Each named move below is a turn or a mirror, shown by a few rows before and after it. Which moves, in which order, take the first row of each later pair to the second? The first pair is answered.
N:
[ -4  -8 -26   7 -11   9   4   9 -10  -1   6  -7  -3   6   9   5   5  -9
   1   1   2  -1  12 -20   1   5   4   6   1  -2  14]  ->  [ -7  -8 -22   0  -8  11   1  15  -8 -10   4  -9  -3   3   4   7   6 -12
   0  -5   4   2  11 -16  12  -4   1   2   2  -4  21]
[ -9 -20 -33   5  -4  -7 -19  17 -19  -4  23  -2  -9  34   1  10   9  -8
  19  -5  17  14   3 -34   0   8   0  -5 -18   8  17]  ->  [-10 -17 -29   2  -4  -8 -21  15 -19  -8  22  -2  -7  33   1  11  14 -10
  18  -5  19  14   0 -33  -1   7  -3  -5 -17  10  19]
[ 14   2   5 -23 -12  -2   0  21  31 -11 -19   7  42  12  -6 -17 -13  14
  10 -10  35   0  23   8   1  -5   1 -10  -2  -8  -9]  ->  [ 18  -1  -6  -6 -16  -4   4  16  23   4 -18  13  38  15   3 -22 -18  19
  16   0  28  -4  25   1 -17  14   9  -2   1  -4 -19]
[-13   8  18  -7  -9   5  14   5   2 -32   8  19   4 -18 -39 -12  -1   4
  30 -15 -12 -26 -11 -10  36 -26  -5   8   2  10  12]  ->  [ -6   2  -2  25 -15   1  25  -8  -6   2   6  27   1 -15 -18 -19 -12  14
  39   5 -24 -34  -2 -18   2   2   7  22   3  16 -10]
Z:
[-17 -18  35 -35  14  -2  -6   9  23  -2 -28   3   8 -10  -3  -6 -23 -16
 -11 -22   1   8  -4 -12   6 -41 -28 -13  -6  17   7]  ->  [-22 -22  28 -32  15  -5 -13   5  19   6 -32   6  10  -8   1  -4 -30 -15
  -9 -20   2  12  -6 -17   2 -32 -33 -10 -10  23   5]
[  7  -7  44 -72  11  16 -17  19  30 -36  -6   1   2  -8 -15  20  -1   1
 -11 -25  34  19  -9   1  41 -13 -21 -16  18 -23  18]  ->  [-16 -25   7 -63  14   9 -46   3   2  -7 -24  11  16  16   8  32 -32   2
  -1 -13  41  37 -12 -33  17  23 -38  -5   3  -4  10]
[ 17  -3  -7  23   1  -2   5 -16  -5  31 -14   3   5  -7  20 -10 -26   9
   6  21  -9   0   9  -7 -30  20  -1  14  10   8 -28]  ->  [ 32  11  18  14  -2   3  28  -1  16   6   2  -3  -4 -26   0 -18   0   8
  -3  11 -15 -11  12  20  -8 -12  12   3  19  -3 -24]
D:
[-13  -7 -25 -12  -4  19 -17  23  -7  27  -6  18   5  17  -2  31  -7 -14
   9 -18  -1  20   4 -25   5  -3 -28  25   9  31 -21]  ->  [ -7  -7 -31   4 -14  18   3  34  -5  27  19  13  -8  19  -7  27  10 -14
  19 -12  -5   4  13 -24   2  -1  -4  25   8  26 -22]
[ -4  14  10  -3   1  12  -4 -20  11  -1 -20  13  15   8   7  13 -35  -3
  -4  -4   6   9   2   6  -2  -2 -19  -8  16  -1   5]  ->  [-17   1  -9  -1  -1   9 -10  -7  -3  -1  -6  12  12  30   4  20 -29  -7
   6  -5  16  13   1 -13   0   5 -14  -5   3   3  18]
[ -3  27  23 -20  13   0 -15  -6  13  -4  -7 -24   9   8   4  18  -4  12
 -11 -30  18  26   5 -20  24   5   7 -13  12 -20  25]  ->  [-11  20  13 -13   9  -1 -11   5   3  -5  14 -26   4  22  -1  22   6   8
  -3 -26  20  21   9 -31  21  12  17 -10   6 -19  31]
[  6  11  -3  -6  -1 -17 -20 -12  17   4 -14   6   1   8  15  -1 -23   4
   1   3  -1   5   6  -2   5  -8 -20   2   5  16  -3]  ->  [ -3   3 -15  -4  -2 -17 -21  -2   7   1  -3   6  -1  21  12   7 -16   1
   9   2   5   3   5 -16   5  -1 -11   3  -6  17   5]
Pairs:
Between the rows of a pair lie 2 to 3 moves.
[  2  12   7   3  -5 -11  31  -6  29  12   5   5  -6 -25  -3 -10 -12  -2
 -18  -6 -29   0  11  37   2 -18  -1  -4  14  -4 -13]  ->  [  0  11  11  -2  -5 -10  32   3  31   1  16  -1 -13 -22 -11  -8  -3  -3
 -20 -11 -27  -3  11  37  11 -23   2  -6   9  -6  -5] => Z then D then Z
[-20  -2  -2  -3   9  -5 -22  15 -10 -23 -17  -7  19  -6   5 -15 -12 -18
 -17 -14 -11  21  -9   4   0 -15 -23 -16 -23  10   5]  ->  [-22  -6  -4  -3  10  -4 -19  23 -12 -29  -4  -8  15   0  -3 -13  -3 -20
 -14 -13  -8  17  -8   1   5 -17 -14 -17 -27  11  10] => N then D then N
[ -8 -31 -46  38  -1  26   4 -27 -27  46 -47   5   2  46  15   8 -15 -14
  14  -3 -45  -5  27 -32 -11  45  26  26 -16  19 -34]  ->  [ 14 -15 -23  41  -2  28  26 -38  -6  49 -59   6   0  16  16  -4 -14  -8
   4   3 -61 -19  31  -3 -15  29  33  24   4  11 -49] => D then D
[ 20 -16   6  28 -25  14 -18   0   0  18   4  14   1  18  23  -2 -40 -10
   2  15   0 -10  25 -33 -30  36   9  -6   4  20 -49]  ->  [ 23 -10  14  22 -23  15 -18  -9   6  21  -6  13   4   8  26  -6 -43  -9
  -5  14  -2 -10  25 -25 -32  34   6  -5  10  19 -54] => D then D
[-12  -4  20  -5 -20   5  13  44   2 -10   0  -4  -2  -3  -7  -2  18  19
  18 -16  18 -23   4  18  11   5  -3  -4   9  16  15]  ->  [  0   3  31  -4 -18   7  14  30  11  -2 -18   1   1 -19   0  -7   7  23
  12 -14  10 -22   4  30   8   2  -8  -3  19  18   5] => N then D then N
[ -4   7  13 -16   8   6 -12   7   9 -23   9  -9   1  -1 -18   8   7 -12
  -1  -5   4   7  -1   3  25 -24  -8 -13   3  -8  19]  ->  [ 12   7  -2  25  -1   5  12 -14   1  19   3   2  -5  -7   6  -7 -10   3
   5  24 -18 -11   8   2 -17   8   9   4  16  -6 -16] => D then N then D
[ -1 -11   2  -1 -16  12  -6  18 -12 -23   9 -19  -5   7  -7  -3  12 -11
   8 -18   3   0   0   5  19 -12  -7 -12  -4 -15  18]  ->  [  9  -6   5  10 -19  14   9  15  -8 -15  14 -18 -10   3  -9  -8  15  -9
  11 -10  -4 -11   5  13  15 -13   4  -8   1 -18   8] => N then Z then N
[ -2  25  19  48 -32   6  17   3 -25 -15   6   0 -37 -10   2  -3  21   6
  20  -1 -23   9  40  -2  20  24  10  39   2   1 -13]  ->  [-14  23  36  13 -20   6  -5  12 -20 -43  -2  -9 -29  -6 -12   6  28  -4
  13 -27  -8  24  30   1  51   2  -7  27  -4   0  11] => Z then N
[ 31  18  40   5 -32  22  22 -14  14   0 -23  35   7  12  14 -29  -4   8
  -3  10 -11 -21  21  36 -12  15  33  20  27  12  -2]  ->  [  2   2  13  -7 -20  17 -21 -20  -9  10 -46  47  28  42  29 -15 -31   4
   2   2   8  10  11   3 -20  36   1  24  11  28   8] => N then Z
[-28 -10 -20 -25   8 -13 -22  31 -24 -11  20   6  -2  25  -4 -14   9 -15
  -2 -18   9  13   4 -18  35  13  -9 -15  -8  14   0]  ->  [ -2   2   1 -10  -2  -9  16  36  -4 -16  38   3 -16   3 -15 -32  31 -13
  -6 -11  -5 -14  14  11  36  -4  22 -14   7  -3 -10] => N then Z
[ 18  16  15  -1  -7   5  15 -10   8   5 -12   4  -1 -17   5 -21  -2   5
 -11   2 -17  -4   3  18  -6  -6   9   2  17  -1 -18]  ->  [ -1   0  -8  -2   0   3 -10 -15 -13  18 -25   8  10   7  17 -10 -20   5
  -4   6  -8  10  -1 -10 -18  19  -7   7   2  12 -15] => Z then D
[  2 -12 -28  39  -3  -2  10 -45 -15  61 -13   8 -21 -25  13  -8 -23  16
 -13  29 -27  16  -4  18 -48  26   7  15  22   1 -38]  ->  [ 18  10  29  -7  -2   4  24 -17  26  -4   3  -8 -30 -56 -29  -9  22   3
 -35  -6 -17   8 -10  63  15 -45  14 -10  34 -22  -9] => Z then N
[  3   5  -2   4   7   4  -4 -17   4  15 -13   3   4  -1  16  -4 -17  12
  -1   7  -5   4   6  -6 -22  15  -6  14   3  13 -21]  ->  [ -6   0 -14   9   6   2  -4  -9  -2  13   2   1  -1  12  16   1  -9   8
   9  10   0   2   6 -17 -22  18   1  19  -8  14 -14] => D then D
